Turns in one plane each, and the order they were made in; the first pair answered:
ruf (before |-> after):
[ 1.21  0.46  0.04  0.68  0.30 -1.52  0.12  0.54 -1.67 -1.33  1.07 -0.11
 -0.02  0.31 -1.86  1.02  0.77 -0.32  0.54 -2.42  0.99  0.92  0.38 -0.63
  0.52  2.02  1.82  0.68 -1.61 -0.23 -0.54  0.74 -1.67  0.06 -2.97  1.76
 -0.30  0.91  0.02] |-> [-0.47 -0.25  0.37 -0.19  0.69 -1.01 -1.20 -0.35 -0.29  0.63  1.16 -0.20
  0.66 -1.10 -1.33  0.28 -1.57 -1.73  0.56 -1.24  0.62 -0.12  0.55 -1.63
 -0.70  1.86  2.22 -0.51 -1.04  2.23 -3.67 -1.02  0.48  0.74 -0.24  0.02
 -0.21 -0.25  0.10]
[ 0.34 -1.34 -0.79  1.99 -0.80 -0.36 -2.23 -0.45 -0.16 -1.29 -2.36 -1.56
  2.04  0.69  1.02 -0.11 -1.12 -0.56  2.32  0.46 -0.18 -0.79  1.06  1.26
  0.40  2.19  2.00 -0.18 -0.48  1.33 -0.11 -1.86  1.12 -1.75 -3.07  0.99
 -1.33  0.04  1.70] |-> [ 0.38 -1.34 -0.69  1.66 -0.45 -0.27 -2.29 -0.35  0.00 -0.79 -2.66 -1.73
  2.30  1.04  1.20 -0.26 -1.41 -0.53  2.47  0.82 -0.34 -1.21  1.19  1.33
  0.23  1.55  1.67  0.00  0.10  1.63 -0.50 -2.32  1.24 -1.28 -2.38  0.42
 -0.87 -0.37  1.80]
[-0.06 -0.49 -0.10  2.81 -3.16 -2.11  1.84 -0.20  0.66  0.74  2.28 -1.28
  0.20 -1.09 -1.55  0.41  2.74  0.95 -2.28 -1.89  1.80  0.95  0.22 -1.09
  2.27  1.91  0.94 -2.11 -2.25 -1.36  1.58 -0.61 -1.70 -1.26 -0.28 -1.94
 -1.45  1.48 -0.84] |-> [-1.68 -1.25  0.04  1.07 -1.49 -1.31 -0.59 -0.54  2.38  3.47  1.22 -1.50
  0.56 -2.25 -0.21 -1.15 -0.34 -0.86 -1.96  0.48  0.66 -1.57  0.50 -1.75
 -0.15  0.08  0.26 -2.48 -0.15  1.36 -2.43 -2.18  0.90 -0.16  4.23 -3.54
 -0.63 -0.56 -0.84]
[ 1.35  1.39  0.39 -0.34  0.53  1.71  2.25  3.10 -1.43 -1.54 -1.75  1.23
 -1.62  1.27 -0.24  1.85 -1.10  0.41  1.81 -0.11 -0.40 -0.06  1.86  1.90
 -1.25 -1.38 -1.57  0.43  2.35 -0.93 -1.55  0.48  0.06 -2.93  2.30 -0.67
  2.01 -4.03  0.58] |-> [ 1.96  1.74  0.94  1.50 -0.87  0.76  3.91  2.97 -2.32 -3.11 -0.01  1.51
 -1.10  0.68 -1.67  2.81  0.31  0.95  1.04 -2.20  0.55  2.35  1.42  1.01
  0.46  0.91 -0.27 -0.10 -0.08 -1.68  0.01  0.90 -1.35 -3.01 -0.86 -0.43
  0.77 -1.87 -0.10]
Nud (before |-> after):
[ 1.29  0.27 -1.56  1.42 -1.70 -0.66  0.15  1.07  2.14  0.13  1.23  0.42
  1.56 -2.36 -0.16  0.16  1.33 -0.69 -3.53 -1.04  1.68 -0.92 -1.16  0.08
  0.21  1.22  2.38  0.98 -2.70  0.64  1.95 -1.28  0.25  2.04 -2.25 -0.42
 -1.96  0.74  1.52] |-> [ 0.85  0.02 -1.54  1.19 -1.31 -0.54  0.02  0.46  2.12  0.55  1.15  0.44
  1.66 -2.77  0.15  0.03  0.64 -1.04 -3.60 -0.54  1.92 -1.00 -1.18 -0.18
 -0.10  1.39  2.44  0.64 -2.90  1.01  1.20 -1.74  0.71  2.18 -1.57 -0.72
 -1.68  0.46  1.47]
[-0.39  1.05  1.20  1.01 -1.46 -1.88  1.35 -0.92 -0.28 -1.53  4.49  2.17
  1.92 -1.90 -1.99  0.68 -0.98 -1.95 -1.08 -1.68  0.06  2.47  0.56 -2.97
  0.89  4.07  3.22 -1.57 -2.60  1.07 -1.97 -0.54  0.02  0.11 -3.68  0.04
 -2.27  0.38 -0.85] |-> [-1.52  0.13  1.09  0.32 -0.76 -1.34  0.13 -1.33  0.74  0.64  3.60  1.55
  1.99 -3.06 -1.10  0.07 -2.42 -2.88 -1.51 -0.21 -0.53  1.14  0.59 -3.45
 -0.02  3.14  2.85 -2.57 -1.70  2.80 -3.88 -1.81  1.87  0.62 -0.69 -1.73
 -2.11 -0.94 -0.79]
[ 0.19 -0.10 -0.09  0.92  0.05  0.08  0.71 -0.56 -0.90 -0.17 -0.91 -0.20
 -0.20  0.86 -0.56  0.80  1.17  1.26  1.21 -0.51 -0.25  1.24 -0.02 -0.39
 -0.32  0.91  0.16  0.15 -1.28 -0.02  1.04 -1.03 -1.56 -0.94 -1.18  0.23
 -0.79  0.74  0.53] |-> [-0.17 -0.04  0.15  1.16  0.19 -0.16  0.47 -0.90 -0.87 -0.11 -0.42 -0.11
  0.06  0.44 -0.45  0.92  0.73  0.54  1.04 -0.57 -0.07  1.60 -0.02 -0.91
 -0.40  1.51  0.73  0.01 -1.69  0.80  0.07 -1.25 -1.35 -0.79 -0.88 -0.03
 -0.70  0.46  0.54]
dopof (before |-> after):
[ 3.18  0.06  2.92 -0.62  1.12  0.55 -1.11  1.49 -1.13 -3.08  2.64 -0.07
  1.03  1.94 -2.78 -0.67 -1.40  0.79  0.20 -1.20 -1.13  1.64  0.44 -0.51
 -5.11 -4.25 -2.62 -1.95 -0.97  2.50 -0.21  1.58 -2.12  1.25 -0.21  1.15
 -0.59 -2.38 -0.36] |-> [ 2.51 -1.57  2.65 -0.31  0.22  1.83 -0.67  1.26 -0.17 -0.37  0.34 -1.51
 -0.02  0.87 -1.94 -1.56 -0.31  1.49 -1.21 -0.34 -1.41  0.15 -0.43 -0.58
 -3.53 -5.82 -3.85 -3.24 -1.44  2.11  2.58  1.58 -0.97  1.31  2.65 -1.79
 -1.18 -1.64 -1.08]
[-0.49 -0.16 -0.01  1.52 -1.70 -0.20  1.31 -1.05  0.05 -0.23  1.03  0.09
  1.17 -0.78 -0.62 -0.45  0.37 -0.20 -1.43 -0.87  2.06  0.76  0.51 -1.28
  1.14  2.18  1.92 -1.49 -1.80 -0.05  1.56 -0.19  0.11 -0.07 -2.82 -0.43
 -2.32  1.42 -0.42] |-> [ 0.99  0.72 -0.62  0.49 -0.51  0.24  1.05 -0.07 -0.85 -2.04 -0.09  0.20
  0.13  1.82 -0.37 -0.04  1.25  1.23  0.07 -0.99  2.00  0.66  1.00  0.38
  0.65  0.76  0.87  0.80 -0.24 -1.78  2.47  1.36 -1.24 -0.14 -3.83  2.14
 -0.74  0.52  0.23]
[-1.43  0.27  0.44  2.63 -0.98 -0.40  0.93 -1.19  0.40 -0.63  1.75 -0.65
  1.24 -0.13 -1.53  2.47  0.66  0.56 -0.07 -0.77  0.48  0.27 -0.27 -1.69
 -2.28 -0.13 -0.50 -0.96  1.27  0.97 -1.46 -2.31  0.76  0.82 -1.39 -1.68
 -0.72  0.95  0.51] |-> [-0.17  0.68 -0.56  1.64 -0.26  0.03  1.20  0.01 -0.20 -1.63  0.21 -0.54
 -0.02  2.03 -1.12  2.69  2.17  1.74  1.02 -0.19  0.13 -0.58  0.17  0.15
 -2.34 -2.37 -1.61  0.94  2.48 -0.79  0.48 -1.06 -0.34  0.74 -1.80  0.34
  0.52  0.55  0.86]
[ 1.02  0.07 -0.21  0.21  0.01 -0.54  0.31 -0.64 -0.48 -0.88  1.15  0.35
 -0.45  0.20 -0.77  1.08  0.02  0.49 -0.44 -0.94  0.95  1.19  0.39  0.49
  0.69  1.54  0.71  0.28  0.69 -1.11  0.14  0.44 -1.05  0.39 -1.58  0.93
 -0.83  0.78 -0.13] |-> [ 1.03 -0.77 -0.72  0.36 -0.07  0.25  0.56 -0.17 -0.18  0.30 -0.16 -0.39
 -1.20  0.05 -0.12  0.65  0.49  1.24 -1.09 -0.29  0.78  0.20 -0.28  0.65
  1.59  0.41 -0.48 -0.21  0.44 -1.60  2.07  0.60 -0.41  0.33 -0.25 -0.45
 -0.86  1.13 -0.59]
miko (before |-> after):
[-0.42  0.21  0.60 -0.72  0.69  2.35 -1.75  1.02 -2.39  2.21 -0.83 -1.60
  0.26 -0.40  0.27  0.61 -2.63 -1.57  0.46  2.08  0.06 -0.67  1.50  1.70
 -1.18 -0.85  0.48  1.09  1.55  0.71 -2.88  0.60 -0.56  0.69  2.20 -0.20
  0.89 -1.11 -0.24] |-> [-0.36  0.13  0.33 -0.61  0.94  2.41 -1.48  1.04 -2.34  2.50 -1.11 -1.56
 -0.05 -0.35  0.41  0.54 -2.49 -1.42  0.43  2.38 -0.17 -0.65  1.45  1.84
 -1.06 -1.26  0.21  0.83  1.87  0.39 -2.44  0.60 -0.34  0.64  2.40 -0.59
  0.95 -0.97 -0.59]
[-0.26 -0.10  1.02  1.56 -2.36 -0.53  0.64 -1.74  0.15 -3.14  1.78 -1.10
 -0.04 -0.33 -0.65 -1.25 -0.30  1.42 -1.09 -1.92  0.02  3.34 -2.03 -0.32
  1.17 -0.47 -0.36  0.44 -1.80 -1.31  2.13 -0.34  0.56 -0.01 -3.48 -0.17
 -1.33  2.39 -1.67] |-> [-0.49 -0.26  0.75  1.60 -2.67 -0.36  0.38 -1.59  0.15 -2.94  1.48 -1.12
 -0.17 -0.47 -0.53 -1.42  0.04  1.50 -1.26 -1.52  0.05  3.02 -1.92 -0.50
  1.26 -0.48 -0.67  0.56 -1.97 -1.36  2.40 -0.28  0.62 -0.16 -3.41 -0.36
 -1.38  2.35 -1.70]
[ 0.82 -1.27 -0.64  1.12 -1.76 -0.85  0.96 -0.03 -0.39 -2.67  1.22  1.86
 -1.08 -1.25  0.22  1.79  0.64  0.47  0.63 -0.54  0.83  0.94 -1.02  0.16
  1.55  2.05 -0.80 -0.19 -2.33 -1.16 -0.49 -0.03 -0.79  1.80 -1.71  1.38
  1.13  2.33  1.14] |-> [ 0.29 -1.94 -0.66  1.43 -2.35 -0.30  1.00 -0.48  0.12 -1.33  0.66  1.29
 -1.20 -2.41  0.34  1.53  0.64  0.27 -0.37 -0.39  0.96  0.65 -1.68 -0.49
  2.27  1.62 -1.23 -1.04 -3.00 -0.87  0.01 -0.55  0.16  1.84 -0.64 -0.22
  0.41  2.59  0.68]
[ 0.33 -0.86 -1.77 -1.94 -2.69 -0.17 -2.09  0.51 -0.23  0.92 -3.53 -0.02
 -1.91 -1.22  4.15 -1.93  2.08 -0.79  1.12  1.43  1.60 -2.03  0.98 -1.73
  0.47 -0.42 -0.15  0.67  2.42  0.58 -0.27 -2.72 -0.90  0.29  1.76 -0.98
 -3.30  1.37  1.49] |-> [ 1.18  0.55 -1.86 -2.51 -2.03 -0.98 -2.16  1.08 -1.33 -1.58 -2.49  0.91
 -1.78  0.35  3.84 -1.41  1.84 -0.97  2.77  1.15  1.58 -1.19  1.65 -0.84
 -0.69 -0.12  0.39  1.96  3.20  0.31 -2.05 -2.19 -1.90  0.27 -0.60  1.90
 -2.55  0.81  1.86]
Now pairs of rows:
Between the rows of a pair lie two turns.
[ 0.95 -1.36  0.10 -0.66 -0.14  1.33 -0.17 -2.57  1.61  0.93 -1.93  0.44
 -0.48 -4.04  1.76 -3.63 -0.09 -0.74 -0.80  2.21  0.16 -0.43 -3.66  0.71
  0.21 -0.69 -3.42 -2.35 -3.25 -0.27  2.10 -0.65  1.92  0.97  5.64 -1.06
 -1.16 -1.81 -1.84] |-> [ 2.32 -0.62 -0.11  1.04 -1.20  0.49  1.91 -2.00  0.60 -1.53 -1.34  0.53
 -0.72 -3.14  0.48 -2.71  2.24  0.69 -0.92  0.14  0.68  1.40 -3.75  1.28
  1.97  0.44 -2.97 -1.74 -4.72 -2.51  5.29  0.97 -0.21  0.16  2.11  0.72
 -2.00 -0.09 -2.26]
ruf then ruf
[ 0.47  2.01  0.41 -0.63  0.31 -1.15  0.86 -1.02  0.16 -0.80  0.50  0.39
  0.45  0.65 -0.21  1.67 -0.46 -0.37  0.30 -1.22  0.73  1.27 -0.55 -0.29
 -0.63 -0.24  0.87  0.14  1.69 -0.33 -1.12  0.69  0.32  0.96 -0.86  2.28
  0.92 -0.08 -0.27] |-> [ 0.02  0.74  0.23  0.26 -0.83 -0.38  1.93 -1.02  0.58  0.75 -0.91 -0.31
 -0.30 -0.43  0.09  1.36  0.85  0.53 -0.94 -1.25  0.74  0.86 -1.64 -0.47
  1.15 -0.76 -0.19 -1.13  0.50 -1.22  1.98  0.86  1.09  0.39  0.30  0.13
 -0.18  1.18 -0.68]
dopof then ruf
[-0.80  1.22 -0.76  1.35 -0.90 -1.52 -0.88 -1.52  0.01 -2.15  2.66  0.29
  1.66  0.01 -0.35  2.59 -2.05 -1.56 -0.79 -1.53 -1.54  0.50 -0.51 -1.45
  0.19  2.68  0.83 -1.48  0.50  2.19 -1.09 -1.68 -0.15 -1.69 -0.68 -0.99
  1.39  0.23  0.02] |-> [-1.16 -0.08 -1.21  1.65 -1.57 -0.45 -0.41 -1.38  1.16 -0.07  0.53 -0.98
  1.01 -0.79  0.57  2.27 -0.99 -0.50 -2.07 -0.93 -2.04 -1.17 -1.66 -1.34
  1.73  1.14 -0.66 -2.46 -0.04  1.09  2.02 -1.44  0.78 -1.85  1.72 -3.22
  0.81  1.08 -0.59]
dopof then dopof
[-6.28 -2.35 -0.58  1.12 -1.72  2.03  0.87 -1.08  0.34  4.11 -0.09 -3.04
  0.33 -2.88 -1.00 -3.47  0.93 -0.06 -1.39  0.96  0.37 -2.52 -0.77 -0.23
  0.70 -0.37  1.20 -1.92 -2.76  1.73  0.43  1.14  2.71  0.08  4.25 -2.61
 -2.09  0.25 -2.70] |-> [-3.52 -1.01 -2.36 -0.44 -0.52  2.88  0.92  1.42 -1.08  1.53 -2.77 -3.03
 -2.03  1.52  0.00 -3.25  2.87  2.36  0.64  2.01 -0.30 -3.64 -0.25  3.03
  0.30 -3.79 -1.24  2.37  0.16 -1.98  2.98  3.96  0.74 -0.39  3.09  1.23
  0.09 -0.96 -1.89]
dopof then dopof
[-0.37 -1.08  1.64  1.80 -1.46 -1.17  1.63  1.50  0.14  1.03 -2.07 -3.34
 -1.65 -1.18  1.64 -0.63 -0.60  2.47  0.09  1.62  1.53  0.42  0.88 -0.18
  0.14  0.05 -1.48 -0.18  1.95 -0.13  1.96 -0.85  0.82  0.66 -0.04  0.65
 -1.90  1.29  0.21] |-> [-0.11 -0.41  2.08  2.26 -1.61 -2.23  1.68  0.81 -0.36 -0.10  0.03 -2.64
 -0.30 -1.51  0.83  0.12 -1.22  1.35  0.30  0.61  1.99  1.78  1.38 -0.94
 -0.13  1.96 -0.32 -0.75  1.34  1.05  0.26 -1.42  0.10  0.87 -1.73  1.31
 -2.12  1.37  0.14]
Nud then dopof
[-0.21 -2.02  0.86 -0.28 -1.52 -1.60 -2.66 -3.88  1.38  0.41  0.34 -0.34
  0.59 -4.78 -2.71 -0.07 -2.57 -2.15 -2.02 -1.00  1.37  2.21 -0.29 -1.45
  1.51  0.88  3.52 -1.70 -2.80  3.68 -1.57 -1.51  1.04  0.06  2.22 -0.72
 -2.86 -0.85 -1.11] |-> [ 2.28  0.78 -0.18 -2.70  1.22 -1.67 -3.76 -1.59 -0.47 -3.57 -0.59  0.69
 -0.45 -0.08 -2.51  0.82 -2.64 -1.16  1.67 -0.29  0.90  1.54  1.62  2.02
 -1.11 -1.62  2.35  3.17  1.14  1.42 -2.86  0.49 -0.97  0.30 -0.24  5.31
  0.32 -3.41  0.28]
Nud then dopof
